One turning vector, and how many steps it has turned
The counts run from 0 to 544.
[101 146 161 109 106 120 170 101 176 171 141  81 147 126 118 110  75 127
 120 104 114 101 144 144 126 161 106 128 126 174  90  81 129 138 134 118
 137 142 177]	541
[117  80 101 119 150 144 104 131 183  99 143 128 143 159 108 114 159 131
 151 148  80 126 132 132 134 138 130 122 179 148 139 133  91 122 157 141
 145 204 111]	118
[ 69 122 106  98 132 176 114  89 125 145 175 114 156 127  74 121 134 139
 145 109 120 177 151 121 164 147  85 116 108 145 133 141 139 105 128 155
 166 117 125]	66
[109 153 119 107 109 139 139  83 171 140 163 109 112  87 101  88 103 128
 140  96 140 107 175 120 117 165 139 142 111 154  95  67 144  99 148 151
 122 163 124]	16
[159  99 109 113 108 125 140  69 129 167 128 129  91 118 151 101 107 141
 131 144 169 101 148 149 128 137 202 113 136 162 121 126 116 125 111 150
  59 131 132]	461
[138 136 166 114 111 160 121 110 192 187 124  93  86 132 115 141  81 115
 115 157 133 140 115 112 137 110 158 139  99 144 141 103  94 109 136 108
 150 106 172]	317
[154  87 117 103 156  94 147  89 126 137 151 122 127 137 154 100 147 156
 139 153 121 105 141 137 160 161 168 124 153 151 120 158  84 139 140 157
  65 173 125]	186
[116  87  91 103 117 119 138 128 145 105 140 130 161 146 138 122 146 123
 184 111  89 135 130 116 157 143 108 111 169 153  98 151 104 149 118 174
 120 200 121]	280
[112  93 127 133 123 185  99 100 198 160 127 105 122 156  98 134 112 137
 113 162 114 134 133 161 132 100 137 118 152 163 161 124 110 104 147  99
 180 114 146]	322
[134 127 125 112 140 121 152 147 197 125 139  90 148 168 138 122 130 148
 139 135 101 138 124 138 150 160 123 121 134 155  66 145 100 157 156  85
 180 145 169]	330
[146 121 115 150 211 107 104 114 161 137 138 107  76 111 106  91 144 173
 126 135 132 138 127 126 107 172 138 119 111  86 144 109 121 117 166 103
 138 146 110]	404
[118  96  64 108 126 140 128  89 116 125 157 124 145 125 135 124 160 158
 180 114 114 164 162 125 189 122 101 105 142 142 112 178 126 136 135 161
 155 124 111]	71
[116 109 144 121 115 188  99  99 193 177 133 100 112 149  94 136  98 125
 104 163 127 138 127 143 129 100 151 128 127 162 159 114 113  98 139 104
 165 108 158]	320
[133 100 106  93 163 113 137 102  95 137 164 119 147 150 142 114 160 158
 149 146 130 156 125 129 183 167 143 109 119 143 111 195  88 148 123 153
  93 136 136]	346
[183 103  96 116 142 115 127  99 161 123 142 127  85 124 162 102 145 148
 152 159 133 111 151 125 150 136 201 135 143 141 119 135  87 123 159 144
  98 164 107]	26
[162 113 152 114 184 120 107 123 139 164 142 106  80 138 129 126 131 149
 123 175 132 163  97 101 158 148 172 132  89 105 150 157  70 125 140 125
 104 126 145]	410
[140  96 103 142  78 122 140 123 181 142  84 122 112 123 156 135  96 114
 189  90 102 113 122 115 125  97 103 100 170 141 106 106 130 154 113 142
 145 171 139]	375
[142 125 148 114 106 142 136  79 123 208 120 101  93 115 135 147  82 134
 134 129 155 155 123 116 163 110 139 115  86 136 138 133 118 135  98 141
 116  74 167]	524
[ 82 148 120 104 157 156 105 144 171 114 161 113 145 140  68  99 134 119
 132 109 125 169 116 105 110 188 126 118  89 129  91 107 127 117 137 118
 158 168 142]	495
[172  97  95 120 143 119 123  88 161 123 146 124  84 107 151 103 144 154
 158 154 119 107 165 123 155 127 171 138 153 135 139 132  95 109 171 153
 109 165  90]	24
[157 103 152 111 149 122 139  82 127 194 134 100 103 146 149 128 108 155
 108 173 146 130 118 146 164 132 169 117 113 145 149 159  86 136 122 122
  95  90 169]	252
[136 139 107 107  86 111 169 121 181 127 132 112 131 108 155 113 102 121
 182  88 115 112 155 106 138 140 121 127 138 156  56  95 127 146 135 146
 135 174 136]	11
[163 131  71 103 117 140 143 106 166 115 147 112 108 132 158 112 149 153
 168 135 155 148 160 130 164 140 180 116 114 150  62 159 121 136 149 114
 149 110 132]	235
[ 99 145  89 117 119 125 150  74 127 140 153 116 132  91 109  87 112 152
 150  68 155 128 168 139 119 169 110 108 113 146  79 103 179 128 123 144
 131 126 124]	448
[ 87  96 139 111 134 169  98 110 184 135 157 118 146 146  74 113 119 118
 116 150  97 116 136 139 122 139 134 135 159 167 166 100 102  90 145 147
 133 183 124]	114
[104  79 106 144 151 151  97 153 173 129 102 124 141 176 103 133 134 133
 143 128 102 165  88 142 112 119  98  81 150 129 134 149 120 150 115  98
 184 147 152]	53
[ 97 146 132 110  96 163 125  95 190 147 152 106 115  98  87 107  94 114
 134 111 122 114 165 117 114 134 127 144 128 160 122  61 136  88 152 146
 147 162 126]	384
[ 99  73 105 130 107 177  78 128 163 140  97 152 122 152  90 135 116 101
 147 128 126 153  85 128  99  98 139  88 150 145 159 121 123 121  87 144
 130 169 134]	210
[165 139 159 131 124 127 129 126 195 180 105  93  60 116 143 146  82 127
 139 137 125 143 109  94 134 108 144 138  98 114 125  97  96 129 138 111
 152 121 163]	314
[ 85  83  96 120  72 167 119  86 150 150 119 130 151 130 107 132 107 116
 156 105 117 122 146 144 132  97 100  97 170 175 139 117 144 127  99 163
 138 143 131]	3
[135 125 187 116 129 123 125 122 182 178 119  98  96 134 115 128  76 107
 110 147 117 116  98 109 115 142 153 141 113 139 149  82  83 118 128 129
 100 162 166]	476
